Turns in one plane each, and the order they were made in; the first pair answered
J466:
[-4 18 -4 14 26 11 31  3 39] -> [  3 -21  15   7   3 -47  14  20   6]
[-10  17 -22  -8 -16  11  13  19  29] -> [  2   6 -17  -7 -13 -24  22  28  11]
[-13  -5 -21  -1 -12  24 -22 -19  24] -> [  8   8 -35  13  18  -8  33  -8   1]
[ 14  -9  13  31  21 -26  10   6 -18] -> [ -7 -20  24  18  -8   6 -39  -4   4]
J658:
[  1  -6 -21  -4  -8  23   3 -12  19] -> [ -5  15  15   6  -1  30 -16 -11  -6]
[ -1  42  21 -10  15  -6  28  39  -5] -> [  0  19 -21 -20   1  -5  42  29  31]
[-4 16 11  6  2 13 -4  5 -8] -> [ 4 13 -3  4  7 -2 15 15 -8]
J784:
[ 21  12 -21   2  33 -21  40  10  -9] -> [ 19  13 -25  18  34  -7  35 -12  -2]
[-10  -9  -3  11 -37 -20  -5  -3  10] -> [-17  20  18  25 -21   4 -13  -8   3]
[-33 -35  -2 -14 -19  10 -31 -21 -10] -> [-35 -11  23 -18 -11  17 -33  -5 -23]
J671:
[  6  17  -8  14   7  22   3 -11   3] -> [ 1 24 13 -6  2 15 -7 11 -6]
[  6  14  -3 -26  38  -5  28  41  -4] -> [ 11 -18   0 -23  26 -35  19  37 -17]
[ -9 -23  -5  48  -9  21 -17 -59   6] -> [-21  28  14  26   6  61 -10 -33  16]
Now pairs of rows:
Between the rows of a pair lie two turns.
[ 15 -25 -24 -23 -12   0 -14   0  32] -> [  6   5   0  -4   5  36 -31 -15  24] -> J466 J658
[ -4   5  15  22  -5  26 -40 -39 -11] -> [ 20  12 -24  33  26  -5  32 -27 -17] -> J466 J658
[-23  -8   2 -36   1  26  -9 -18   2] -> [-12 -35 -13 -30  -4  -9   3 -20  -7] -> J658 J784
[  6 -35 -27  -6 -16 -16  -5 -17   8] -> [ -6  18   6   9   9  38 -19 -25   0] -> J671 J658
[-18 -21  23   0  -9  -9 -56 -31  -6] -> [  0 -19  21 -19   5 -54 -15  11 -27] -> J784 J658
[ -1  28   8  12  34  21  66  18 -12] -> [  0 -21 -33 -25  -8  -1  60  28  26] -> J671 J658
[-10  -1 -34 -18 -10  12  35   5  43] -> [-15  40  46   1  14  16   5  19 -19] -> J658 J658
[ 17   1   2 -42 -25 -51  -4  32  17] -> [ 15  37 -31 -26  -1  12  20   4  55] -> J658 J466
[ -6 -29 -30 -54 -55 -25   2  42  36] -> [-28  -7  10 -23 -57  42 -61  -1  37] -> J658 J784
[ -1   4 -31  13  13  50  29   3  45] -> [  6 -17  -2 -34 -13 -17  19  61  15] -> J658 J784
[ 15  -6   1  19   3 -11  -1 -14  -2] -> [16  3 11 19  5 -9  4 -6 -7] -> J784 J671
[ -1 -26  12  -3  -6 -23  -7   9 -36] -> [ -4  -9  27   1   3  -8 -13   6 -40] -> J784 J784
[ 16 -28  20   5   6 -53  -4  23 -44] -> [ -3  25  20  38  31  46 -20 -28 -10] -> J658 J784
[-15 -23  -6 -50 -12   7  -8  20  23] -> [-10  -2  32 -41   4  -7 -11  37 -13] -> J658 J658
[ 15 -27  18 -26   6 -30  -2  14  -2] -> [  0  -2  18   1  17  30 -22 -28  17] -> J658 J784
[  4  -7   0  -3  20 -13  12  23   6] -> [ 3  8  9  0 26 -3 10 22 -1] -> J784 J784
[-20  12  57  19  16 -30  -1  26 -30] -> [-28 -34 -15  32 -14  13 -19 -35  41] -> J784 J466
[  7  35  -2  29  12  47  14 -36   9] -> [ 15  -9 -37  24  -9  20  22 -46  27] -> J784 J784
[-23   6  30 -40   0 -31  15  49   5] -> [-25   5 -11 -44  -2   1  25  29  52] -> J658 J466
[-13   4 -18 -31  -4  -6  -4   0  21] -> [-12  24 -17  -9  14  13   7 -14  14] -> J466 J784
[  7 -18 -17  14   6 -30  23  -9 -21] -> [  6   2 -23  22  17  -8  30 -14 -10] -> J784 J658
[  2  -5 -17  47  -3   3   3 -35  11] -> [  2   8  30  10  -4 -37   6  26 -25] -> J658 J784
[ 17  12 -16  30  33 -51  46  42 -37] -> [  5  55 -20  42  50  23  41  17  -6] -> J784 J671
[-16  32   2 -26  14  47 -39  19   6] -> [ -5  -4  18 -29   0 -19 -43  42 -30] -> J466 J466
[  5 -41 -26  13  10 -45   8 -30 -25] -> [ 10  -5 -24  14  40 -33  41 -18 -30] -> J784 J658
[-17  22  39  61  21  11 -16 -31 -48] -> [-42   0   9 -15 -37  47 -57 -13  30] -> J784 J466
[-5 76 26 -4 19 50  7 36  0] -> [ 24 -25   9  26  -6 -70  16  19 -53] -> J466 J671
[  3 -18  -2  19 -13 -24 -17 -18 -13] -> [  1   6  14  27  -2  -8 -19 -22 -22] -> J784 J671
[-10   6  29 -34  21  24  -8  23  13] -> [  4 -25 -24 -20  20   5  24   1  33] -> J784 J466
[ -9  -5  26 -13 -23 -10 -24   5  -5] -> [ -5   4 -14  19   0  22   4 -33  19] -> J671 J466
[ 34  48  27  69  73   5  66 -13 -57] -> [ 21 -67  11  86  -5 -11 -30 -82 -38] -> J466 J671
[ 21 -10 -11   3   1 -61  34  20  -9] -> [ 12  42  -2  39  37   0  33 -10 -10] -> J671 J784
[ -3  20 -28 -35   4  35  21  16  48] -> [ 10  10 -32  32  29  38  22 -39  21] -> J466 J784
[-26 -13 -34 -20 -18  21   5  -7  27] -> [-23  35  14 -22  10  15  16  26 -11] -> J784 J658
[-15   3  -8  -2  -3  22 -15 -17  13] -> [  1  12  -6   6  19 -10  27   0 -11] -> J466 J784
[ 11 -28 -49  40  11 -14  -6 -27  10] -> [  9  -9 -25  58  27  -5  -9 -33  -9] -> J658 J466
[ -5 -64 -15  32  -4 -34  -7 -28  -9] -> [  1 -31 -33  46  28  -6  31 -36   5] -> J466 J466
[ -9  30 -23   9  22  22  31 -19  15] -> [-10  39  -1  12  30  20  24 -17  -4] -> J658 J658
[ 25 -23 -28  -1  19 -51  38  22 -23] -> [ 19  14   7  -6  34 -36  34  37 -41] -> J784 J784
[ -8 -23  -6   5  -7   2   2 -32   5] -> [ -9   0  11  16  14  12   7 -29 -10] -> J658 J466
[ -5  60  -8 -50  20   6  16  56  21] -> [ -5   4 -35 -65 -20 -16  -5  51  44] -> J466 J658
[-18  20  26  12 -18 -12 -28 -11 -19] -> [-12   4  18   7 -26 -36 -19  -5 -22] -> J671 J784
[  3  34  22  33  34  10   8 -14 -27] -> [  6   2 -10  47  24   7   8 -45  -8] -> J784 J784
[-22  38  24 -25   2   1  11   0  23] -> [-24  33  15 -10   3  16   5 -22  32] -> J784 J784
[  5  11 -28  -2   6   4  34 -10  15] -> [  0  23  13 -23   3 -14  19  25 -12] -> J784 J671
[ 11 -32 -28  26  26 -16  26 -22  -4] -> [ -3  31  17 -16  37  13  20  32  -8] -> J671 J671
[ 41 -19 -14  48  22 -34   5 -43 -12] -> [ 38  24   3 -15  29 -46  35  37  -7] -> J671 J784
[ 12  -4 -22  18  11 -49  34   8 -12] -> [ -7 -33   0  -3 -33 -41 -27   6  -5] -> J671 J466
[  0   3 -23  -4   5  15  16 -10  24] -> [  8   8   4  12  17 -15  21  -1 -19] -> J658 J466
[-20  17  30  20  -5  44 -41 -28  -1] -> [-20  34  -3 -29  -8  48  -3  13  37] -> J784 J466
[-27  23  -9 -11   1  23  40  38   8] -> [-39  13  -4  10 -14  55   2   0  18] -> J784 J658
[-12  26   9 -24   7  29 -29  -1  27] -> [-12   9  -8 -16   1  31 -28 -18  35] -> J784 J784
[ -6   5  33  23   7   0 -14   0 -13] -> [  4 -18 -15  28   1  -7  11 -18  14] -> J784 J671
[ -8   4 -22 -22  -5  17  16   6  27] -> [ -8 -20 -11 -30 -20  -2  -3  12  15] -> J466 J466
[ -7 -44   3 -26   2 -34  10  -7  23] -> [-11   1  -5  -7  35  15  26 -29  37] -> J658 J466
[  7  17  -1  33  41  26  -7 -38 -24] -> [ 22   4 -12   2  39 -35  33  11 -36] -> J658 J784
[-10 -27  21  16 -20 -13 -46 -19 -21] -> [-20   6  11  10 -12  39 -42 -27  12] -> J658 J466
[-11 -65 -21  -5  -4 -29 -25   1  -6] -> [-30   9  -9 -27  16  50 -23  16  28] -> J466 J671
[  7 -10 -38   6   2  -4  36  -7  24] -> [  1  15   4 -32  -2 -11  24  42  10] -> J671 J671
[  8 -21  -8  -2 -18 -42   4   4  10] -> [  5 -22 -19   8 -16 -27   1 -11  23] -> J671 J466
[ 21 -39  -2  41  12 -63  30   7 -32] -> [-22 -27   0  23 -23  45 -51 -35  38] -> J466 J671
[ 16 -15 -33  20  34 -33  17 -29  -2] -> [  2  42  11 -26  42  -5  13  22  -4] -> J671 J671
[ -7   3  -6 -51 -22 -19 -32  60  32] -> [ 11  17 -20 -37   9 -43  19  67  15] -> J466 J466
[-28 -24  -2 -11 -13  -9  -9  -1 -33] -> [-31 -14  11 -10  -9  -4 -11   3 -38] -> J784 J784
[ 23 -35  14   2 -22 -53  -7  -5 -23] -> [  8 -41  13   3 -38 -17 -41 -28   2] -> J658 J658
[-11  19  75  35  -2  10 -28  -1 -26] -> [ -5  14  76  38   3  -6 -18   3 -37] -> J466 J671
[ -6  32  18   9  17  17 -24   1 -15] -> [ -3  -4  14 -16 -12 -17 -39  16 -10] -> J658 J466
[ 2 29  3  6 18 34  7  1 16] -> [ -5  -9  26 -11 -18   9 -37   7   3] -> J466 J466
[-11  13   4   2   3 -16  26  16 -15] -> [-18  12 -17 -13 -10  -1  26  10  14] -> J658 J671
[ -8 -11  -8  27   3  28 -20 -42  10] -> [ -4 -10   7 -42 -13 -21  -3  35   7] -> J671 J784
[ -1 -14 -22  23  10   8   9 -18   6] -> [ -1   8  19  17  15   8  -5   2 -25] -> J466 J784
[-22  14  59 -26  -7   8 -38  14  -5] -> [  3 -27 -30 -34  -8 -36  35  12  29] -> J466 J784
[  5   1 -22   9   6  11   4 -13  16] -> [  7   5   2  -8   6 -19   8  21  -8] -> J671 J466
[ -1  -7  10 -24 -20  27 -33   8  17] -> [ 19  -7   8 -28   0 -21  14  36 -10] -> J658 J658
[  1 -12  20  19 -10 -19  -8 -25 -14] -> [  0   1  31 -17 -12 -23  -1  15 -10] -> J466 J784
[ -6  16  -6 -31  -3  10  15  31  10] -> [-10 -16 -10 -31 -26  -2 -12  17  16] -> J671 J658
[ -2 -25  19  11   6 -37 -48  -1 -33] -> [ -4 -16  27  13  12 -29 -51  -1 -40] -> J784 J784
[ -3 -17 -33 -11 -13   1   6 -23  28] -> [-13  -3  -5   2 -12  25 -22 -39  16] -> J466 J658
[ -4 -10  30  28 -13  20 -29 -24  -3] -> [ 18 -27 -16  15  -1 -34  33   3  -2] -> J658 J658
[  8   2  -1 -43 -35 -18 -16  -4  14] -> [ 15  15 -31 -17 -15   6  14 -29  28] -> J671 J466
[  4 -23  12 -24 -14  -4 -15  24  12] -> [ 0 18 19 -9 12 31  0 18 13] -> J466 J658
[ 11  26  41  40  22 -27 -32 -23 -51] -> [ 12  40  23  54  32  -2 -20 -42 -38] -> J671 J671
[  5  56  27 -14  30  -1  15  29 -20] -> [  4 -38 -42 -16 -29 -17 -12 -13  33] -> J784 J466
[  1 -38 -14   2 -26 -25 -11 -19  -2] -> [ -9   6  33  17  -4   6 -29 -20 -28] -> J784 J671
[  3   2  44  22  -5  -5 -47  15 -34] -> [ 22 -28   3  41   5 -42  -8  -3 -35] -> J671 J658
[ 11 -53 -73  24 -24 -10   8 -39  54] -> [ 32 -23 -40   2   9 -73  64  31  -6] -> J671 J466
[-20 -37  14 -48 -54 -10 -54  13  17] -> [ -7  20  72   6   8 -17 -30  15 -55] -> J784 J658
[ -9  22   4  23  15   4 -20  -9   2] -> [ -5   2 -11  28  10  -5 -15 -20  12] -> J784 J784
[ 18  -5  37  15  12  -1   1  -4 -24] -> [ 19 -42   0   8 -15  -8   1 -15   5] -> J784 J658
[-10  29  76  -5  -7  11 -44  28 -45] -> [ -6  -8 -54   7 -20  58  -2 -38  57] -> J784 J466
[ 10  -8   0  12  11 -35  29 -14 -21] -> [ -3 -29  15  -4 -18 -28 -15 -20 -17] -> J671 J466
[ 11  11 -30  19  29   6  45 -22  11] -> [ -2  29  11  31  29  34   3 -33  -4] -> J658 J658
[-23 -21 -18 -45 -40   0   6  26  -2] -> [-37  12  11 -21 -22  48 -23   4  -7] -> J784 J671
[-20  16  10   5  -7  35 -18 -12  16] -> [  1   9 -12  -1  12 -21  41  20  -1] -> J658 J658
[ -2   4  12  34   4   5 -28 -30 -17] -> [ -8  27  30  21   6  14 -31 -12 -20] -> J671 J671
[ -1 -10  12  33   7 -13  -9 -16 -32] -> [-14   8  16  21   1  24 -22 -22 -12] -> J466 J671
[ 17 -14 -20  20  11 -22  30   0 -18] -> [ -5  -2   7  27  -2  28 -23 -27  -6] -> J658 J658
[ 11 -48 -54  37   7 -13   7 -38  26] -> [ 23 -32 -18  11  22 -70  33  23 -24] -> J671 J466
[  0  -7  -6  22  -9 -26  20  -5 -12] -> [ -2   0   4  15  -6 -27  19   8 -15] -> J784 J784
[ 25  19  16   9  30 -23  31  18 -41] -> [ 1 45 10  1 20 55 -3 -7  8] -> J466 J466
[  4 -19  17  17   0 -47 -17  -6 -40] -> [ -1  36  -9  29  34  24  13 -28  -4] -> J671 J671
[-12  41  40  -3  14  29   5  21 -23] -> [  9   0  -3 -16   5 -34  45  36 -25] -> J658 J671
[  9 -13 -29 -24   0 -48  25  26   9] -> [-15  -5 -26 -30 -17  20 -23   0  51] -> J658 J671
[-17  -9  26 -22 -30 -29  -8  -9 -28] -> [-11 -21 -24   0 -21 -19  20 -40   0] -> J658 J671
[  6 -45 -10 -10 -20  -3 -39 -21  17] -> [  1  24  35 -36   9  20 -23  28  -1] -> J671 J784
[ -3  12 -49 -13  -6   8  21  -7  30] -> [ -9  48  23   4  15   6  -8   5 -28] -> J658 J658
[  5 -32 -26  34  -7  -6 -13 -46 -12] -> [  0  32  40  -6  11  -5 -10  23 -45] -> J466 J784
[  9  12   2 -26  -3  -8 -25  31 -17] -> [ 10   6  -5  21   4  13 -37 -19 -20] -> J671 J784
[ 16 -13  16  41  10  -8   5 -11 -20] -> [ 16 -17  22  32   4 -17   2   1 -23] -> J466 J658
[ 22 -16  13 -17  20 -31  21  26 -10] -> [ -3 -25  13 -21  -7  22 -34  -8  28] -> J466 J784
